rotation ticks, each row followed by its count of ticks:
The counts run from 0 to 248.
[137 165 121 144 124 142 157 120 121  86 139 110 132 128 149 113 131 160
 121 134 112 134  91 127 147 130 109 113  91 114 136 168 155 165 133 139
 145 152 111 144 148 193 115  84 165 105  99  77 122 136 111 153 170  95
 121 117 133 130 138 187 145  94 178 153 136 128 115 179 134 202 145  85
 138 126 135 148  93 140 128 168 143  86 115 146 172 158] | 103
[153 155 103 128 128 135 163 156 190 104  73 180 143 115  86 121 156 138
 132 115 123 138  96 153 134 137 127 113 102 150 120 120  73 143 137 142
 129 109 116 136 181 145  58 118 123  73 129  67 113 139  87 149 151  95
 110 150 130 152 104 144 115  84 175 121 141 115 131 149 164 173  73  94
 147 136 114 164 140 151 154 135 104 134 111 116 165 108] | 196
[103 138 107 140 130 104 124 119 133  96 140 130 122 122 137 100 119 153
  92 160 132 140  78 122 135 161 129 102  89 139 126 183 125 175 110 136
 146 147 127 135 143 204 123 101 167  60 126  92  96 128 108 144 166 118
 122  94 112 111 132 159 136 102 154 157 168 147 116 173 166 170 150  94
 145 147 144 179 125 137 128 136 133 104 118 145 163 167] | 105
[149 154 106 156 160 155 137 123 171 156 109 177 156  97 143  78 173 126
 138 116 142 139 148 142 126 127 142 111 120 145 122  89  65 149 128 154
 109 139  80  80 176 141  95 154 133 105 104 106 101 118  98 107 149 108
 120 110 138 158 112 119 140 156 131  91 161 124 148 151 112 116 146 104
 145  89 108 144 179 191 136 114 135 110  54 165 143 129] | 40
[146 168 126  95 149 106 160 111  95 156 135 161 133 127 130 112 138 167
 129 150 123 132 111 130 119 120 166 103  78  87 125 106 120 199  83 134
 132 134 115 134 152 164 137 127 137  98  83  73 134 140  96 134 157 105
 115  92 135 146 130 166 165 138 175 102 156 156 113 150 126 130 169  99
 132 174 101 182 117 124 149 140 158 140  90 133 111 161] | 220
[142 180 113 118 147 118 146 107  93 156 124 156 143 131 110 113 125 161
 109 161 105 156  91 133 122 135 145 117  87 101 121 110 123 190  94 137
 139 130 117 118 148 163 140 111 122 113 110  77 127 155  74 141 169 110
 114  63 129 156 100 156 161 161 168  74 157 154 126 145 153 134 160 105
 124 179 115 170 138 117 149 152 151 130  95 134 134 156] | 221
[133 179 132  91 165 101 128  83  98 160 135 135 141 138 127 115 115 163
  97 148 120 142  87 149 132 136 150  78 100 104 129 135 103 166 106 122
 175 161 130 157 165 169 136 114 156  96 113  91 131 140 105 125 161 125
 116 118 125 105 124 159 150 137 149 101 145 166 142 185 130 158 185  70
 112 172 108 161 138 110 146 150 134 121 110 149 133 160] | 218
[113 163 118  75 169  90 133 108 175 128 110 169 154 116 113 113 138 157
 103 134 142 152 114 144 139 167 131  94 118  95 149 108 110 128 132 143
 152 127 114 156 179 107  82 119 140  97  79  75 131 144 122 121 167 101
 145 172 116  98 116 162 125  59 165 174 107 147 125 177 137 156 120  88
 106 140 101 161 151 109 136 123 113 128 118 116 121 156] | 87
[110 145  92 115 136 148 129 128 128 110 148 176 133 100 139  90 155 142
 139 132 125 157 112 160 147 140 142 128  97 115 128 106 138 158 122 137
 105 118 107  76 161 140 104 108 101 110  82  95 110 146  90  95 194 117
  93 122 131 184 138 158  83 100 152 143 132 129 124 151 130 124 158 160
 145 181 134 147 162 164 148  91 140 135 101 139 125 178] | 240
[130 181 133  69 161 120 141  85 116 159 133 160 125 122  98 107 120 153
 123 126 109 166  87 155 163 136 109 115 117  81 150  88 120 139 118 153
 180 129 113 147 166 105 107 110 126 115  99  81 141 124 112 104 192 106
 104 140 138 138  99 167  88 109 155 120 126 178 148 177 151 172 136 105
 103 165 119 159 159  77 166 146 130  94 110 106 131 169] | 90
[ 88 141 113 127 115 116 135 129 112 106 147 156 110 116 140  96 143 169
 121 137 133 147 120 141 125 137 151 112  64 125 115 139 129 194 110 151
 142 160 117 129 172 205 116  99 171  94  83  82 139 134  88 121 185 118
 107 121 130 133 121 146 129  97 164 159 173 150 111 157 116 148 161  71
 143 178 130 175  86 131 105 130 133 114 117 135 148 157] | 107
[ 92 177 124 131 111 128 142 104  96 128 124 130 112  75  99 101 167 153
 143 177 175 125 108 103 134 118 159  97  90 142 106 129 114 181 109 161
 163 162 111  88 142 139  93 145 161  94 115 107 124  87 113 128 167 147
  87  89 116 144  96 111 143 154 116  84 167 145 153 171 140  97 156 129
 151 166 140 184 128 123 104 108 104 118  95 126 152 154] | 145
[101 159 102 175 133 131 147 127 154 141 128 128 142 111 132  91 173 153
 141 140 173 120 154 135 122 123 138  76  91 158 106 167  78 160 134 147
 149 154 119 115 192 145  86 115 177  93  92 105 119 105 129 130 172 139
 109 146 128 125 127  90 128  94 132 139 133 115 132 171 109 117 171  98
 162 115 139 177 108 160 114  97 107 135 110 144 156 155] | 31
[139 185 118 135 145 113 136  61 166 163 146 120 154 111 164  92 161 139
 116 120 128 116 137  94 151 121 100 127 137 154 146 103  93 145 136 156
 149 121  67 126 139  85  96 129 146 117 114 135  79  68 139 106 173  64
 134 125  95 126 128 163 146 137 128  67 127 123 156 173 191 161 145 124
 128 102 111 155 168 109 128 136 122 124 107 106 163 135] | 173
[149 219  97 118 141  97 125  94 147 137 164 132 165 120 113  82 161 121
 110 138 129 106 118 136 159  99 154 142 146 105 129  98 123 151 158 158
 131 113 117 128 138 144  96 155 116 106  98 103  77  76  91 162 147 123
 131 144 107 109 107 131 107 163 149 113 144 130 172 161 144 181 147 117
 157 182 112 162 178 123 116 117 120 144 116 104 155 135] | 57
[104 162  92 106 160 162 119 116 148 111 168 158 147  97 171 105 150 139
 121 133 131 124 113 152 154 144 127 119  89 116 130 135 134 143 142 112
  90 119  96  80 169 142 114 150 103 120  67  81  87 139 142  87 174 117
 135 119 102 165 154 181 132 112 139 144 118 123 102 181 114 154 161 135
 133 107 130 141 160 179 141  99 155 134  89 142 135 166] | 244
[122 131  63 134 128 130 166 169 120  83 140 156 137 125 129 107 153 152
 122 153 126 163 101 141 148 124 151 129  86 106 121 115 121 154 105 115
 123 144 106 118 162 202 131  96 125  99 102  96 140 138  99  82 199 131
  97  99 160 165 126 151 118  95 162 145 168 138 147 165 133 129 170  88
 137 192 183 153 124 173 129 141 153 115 110 167 134 144] | 111
[ 95 143 108 114 160 121 107 115 125 109 157 167 143 109 122  83 123 168
 109 135 131 183  96 175 150 151 153  94  99 126 120 127 155 165 129 134
 147 141 137  90 162 126 117 121 118 104  59  88 115 120 109  91 207 125
 113 118 130 148 120 113  88  94 132 174 139 165 141 162 129 116 152 150
 128 194 139 152 154 121 144  95 113 124  98 132 147 175] | 238
[147 189 113  55 149  84 146 101 144 135 139 166 145 137 117 106 124 160
 126 133 129 126  90 124 176 140 142 125 132  71 150  77 143 150 103 123
 136 109  92 132 130 124  94 127 114 102 103  74 114 118  98 126 169 119
 100 119 141 148 132 201 123 102 166 128 130 154 146 174 143 153 151 128
 117 156 117 128 172 138 153 137 169 126 109 134  98 160] | 92
[156 183 125 112 157  97 130 103 124 168 120 180 109  79 125  72 145 110
 160 108 129 140 126 124 154 128 134 117 127 131 142  80  97 138 119 163
 124 119 108  98 149  96  92 124 127  93 111 110 108  89 107 115 179 101
 106 129 108 174 117 114  93 136 123  92 137 129 171 166 183 118 169 157
 119 131 111 152 190 158 153 114 104 137  75 101 165 147] | 165
[162 152 112 172 152 149 132 147 170 127  82 163 160  78 130  80 169 137
 166 125 153 147 108 143 138 123 106  95 100 124 127 137  93 130 164 159
 122 151 117 119 173 111  83 107 141  78  98 100 124  92 138 144 172 122
 123 154 123 150 143 100  90  78 131 148 114  95 164 175 109 131 131 123
 142  87 124 149 154 158 135 124  74 107  93 110 161 145] | 159
[101  99 117 176 132 146 144 129 147  97 109 156 178 122 141 108 167 163
  78 162 143 178  86 126 124 150 103 124  78 154 111 133 144 164 103 140
 150 134 133 125 137 148 118  78 137 109  88  93 106 120  95 132 163  69
 110  74 133 140  90 156 157 108 151 117 152 130 107 157 164 147 109 128
 125 160  90 190 139 100 161 135 145 105 103 131 169 169] | 229
[131 176 131 125 151 125 143  80 133 135 168 127 155 128 170 103 121 171
  95 139 108 146  90 131 161 122 109 120  90 104 148 149 166 155 130 150
 177 147 122 129 130 149 146 101 154 150  86  98  91 105 134 116 193  72
 140 106 139 119 116 188 136 133 161 112 128 146 118 162 165 177 162 110
 128 149 110 146 128 100 129 167 165  93  78 136 141 155] | 98
[120 135  82 128 139 183 132 107 127 101 101 148 176  90 115  87 132 127
 124 135 151 149  72 140 133 176  93 133  95 137 121 135 113 161 160 134
 116 120 110 109 165 112 109 130 116  86 110  70  84 159 122 104 192 130
 119 108 111 178 133 169 110  98 142 120 119 129 131 158 152 135  66 126
 112 109 156 159 151 137 156 104 130  95 126 161 166 159] | 121
[163 197 106 147 157 104 139 176 170 132 100 182 125 119  94 118 141 141
 126 148 129 153 102 173 147 116 163 117  78  93 145  98 123 144 138 131
 132 132  83 113 193 177 124 139 163 107  99  94 144 131 102 131 147 108
 136 154 153 109 102 135 103 112 174 127 154  98 126 103 146 125 151  78
 141 164 130 144 148 147 122 123 124 124  73 127 131 126] | 75
[118 137 106 197 142 172 131 122 161 148 130 153 157  62 138  77 185 145
 125 158 166 140 112 131 119 117 139 118  80 167 101 146 120 143 147 157
 142 135 116 100 147 120  98 138 141 112 113 111  88  93 140 141 167  75
 126  83 138 128 107 119 112 154 112 103 150 105 145 136 153 110 150 142
 148 112 128 167 179 133 143 120 122  85  65 148 156 152] | 153
[142 174 131 138 174  90 111 108 164 125 109 132 158 111 134  86 143 150
 116 113 140 161 115 142 135 120 118 121 120 118 143 105  95 170 159 186
 154 166 100 135 143 100 114 150 132  88  91 101 105  74 103 129 150 120
 119 174  84 105 124 107 126 111 129 136 143 140 158 186 139 148 105  99
 123 123  77 149 169 101 107  92  94 136 101 106 181 118] | 50
[ 85 142 135 127 128 108 120 117 120  94 139 120 116 117 121  88 119 161
  86 159 128 158 104 132 127 141 138 104  86 121 124 161 139 179 114 132
 154 170 126 136 167 195 135 103 185  89 104  87 122 122  96 121 181 124
 121 128 115 125 128 150 131 107 156 161 163 144 100 181 142 162 161  78
 146 166 153 165  96 117 104 138 122 107 114 147 176 160] | 106
[ 95 172 118 119 150 189 105  82 119 139 162 132 143  93 176  95 132 139
 101 126 122 143 118 151 138 160 109 117  97 138 129 138 127 152 156 145
 129 144 115  87 189 126 117 123 137 127  58 107  96 144 143  67 206 109
 143 132  92 163 136 149 121 137 154 111 110 132 112 184 139 163 146 131
 125 112 126 147 118 119 130 103 121 102  91 145 170 163] | 246
[130 194 114 141 136  64 130  81 163 165 133 116 146 114 117  68 141 157
 128 140 132 126 126 112 130 133 171 115 106 134 128 129  74 165 121 157
 186 143  92 143 140 157 112 144 167  81 142 115  83  69  87 170 145 119
 107 126 119  91 119 132 138 151 139 107 171 153 158 164 140 141 150  84
 160 155 108 161 143 115 112 112 140 120 106 129 135 148] | 181
[151 208 113  68 170 121 139  96 120 136 161 138 166 120 121  96 102 164
 110 143 120 137  89 161 160 106 124 128 113  68 144 132 161 146 152 121
 147 128 118 126 148 142 108 140 129 144  79  72 104 129 114 142 184 115
 145 119 129 121 111 191 113 135 168 114 134 156 135 153 138 170 165  97
  96 170 138 139 165 141 144 147 141 104 101 139 125 152] | 94
[126 157 107 159 146 107 156 138 214 129  74 176 158 125 115 113 155 167
  86 126 128 161  83 133 129 151 161 119 106 162 125 130  83 154 123 122
 147 109 134 142 149 147  86 109 116  80 142  90 102  90 122 127 185 101
 147  96 112 131 114 140 130 109 141  95 130  90 140 148 193 149  77 120
 133 152 105 142 153 122 136 152 132 163  88 124 186 116] | 193
[145 169 112 126 175  94 115  94 171 114  96 135 191 108 125  76 153 140
  92 123 149 146 109 129 125 141 110 117 134 142 144 111 101 179 164 165
 123 152 101 125 130 104 113 150 127  74 106 107  76  85 107 144 144 113
 117 146  86 111 118 129 143 114 125 109 144 140 157 180 141 148 110 111
 140 109  76 138 177 126 126 100  93 133 103 114 201 142] | 49
[126 181 107 102 158 111 110 103 175 122  98 148 176 118 102  99 135 137
  90 149 133 153  77 162 136 158 115 106 128  91 157 111 113 107 140 128
 162 132 116 169 181 111  99 118 140  77  80  84 129 136 132 113 172 116
 154 146 112 100 100 151 118  80 161 164 115 147 138 181 136 184 123  89
  89 149 122 148 158 103 143 129 110 117 128 120 156 159] | 86
[152 180 129 125 151  86 116  77 148 138 125 137 145 120 119  92 161 135
 128 114 125 155 108 131 153 117 116 140 152 134 146  73  94 176 132 175
 145 141  90 143 132 102 113 126 116  76 119 107 103  70  85 128 150 120
  76 141 115 132 119 119 107 121 120 122 144 139 181 172 172 165 132 151
 146 158  71 169 172 100 137 111 116 136 115 116 157 149] | 53
[152 239 115 138 144 124 123  99 127 145 171 126 144 113 125  95 171 136
 119 138 120 128 116 160 155  83 150 135 142 101 130 100 123 136 163 165
 146 130 108 135 144 144  97 130 126 134  82  99  99  65 106 134 161 113
 119 150 119 122 111 114 105 169 128 120 132 121 167 156 125 193 155 112
 150 178 108 157 162 116 113 136 115 126  98 122 154 139] | 58
[151 207 106 148 108  92 154  75 157 147 132 102 159 108 119  65 145 129
 137 129 134 104 117  97 156 134 111 139 120 118 141 134  92 173 156 165
 148 131  75 132 158 121 100 134 154  81 139 101  67  87 110 179 160 114
 116 119 104 114 110 152 144 123 163  91 149 141 181 171 157 158 124 105
 129 122 137 168 138 129 114 133 115 122 135  98 169 131] | 177
[133 146 144  76 160 139 158 124 118 125 104 135 127  75 148 124 149 172
 161 116 153 144 113 136 147  98 120  91 113 122 116 144 139 193 123 163
 147 184 130 128 134 106  87 108 146 109 106  80 145  97 108 119 176 126
  74 146 111 178 142 136 133 111 107 122 142 154 153 207 129 133 138 137
 124 129  91 172 120 126 150 144 122 121  71 125 131 160] | 15
[142 156 117  97 163  99 132 148 190 120  98 176 144 124 102 140 138 166
 111  92 133 165  90 175 156 138 144  92 119 135 145 107  89 142 124 133
 168 150 112 130 187 130  69 111 150 113 119  82 124 116  83  98 147 119
 120 191 134 123 109 135 111  85 137 158 154 147 142 163 168 152 107  96
 137 154  86 156 154 130 138 113 116 121  81 138 132 115] | 199
[132 187 132  53 160  96 115  66 138 157 130 182 133 112 101  87 125 150
 112 140 131 150  96 140 124 169 119 118 117 100 137  96 126 146 102 155
 150 104 130 131 161 103  85 123 128  81  98  76 116 140  98 117 170 112
 115 122 120 137 106 158 114 108 150 135 126 174 129 178 150 154 131 145
  96 164 104 173 160  89 161 125 122 123 119 113 122 159] | 89
[ 95 174 102 128 140 133 145  91 101 130 130 109 149  87 179  95 164 146
 110 152 152 130  98  88 138 114 125 120  77 131 140 139 132 185 125 147
 117 141 123 134 115 116 140 122 129  84  95 111  98  83 156  99 174 102
 131 103  72 155 143 164 144 145 130  73 128 114 136 189 169 138 150 126
 127 125 119 170 119 121 123 131 122 157 121 130 169 180] | 137
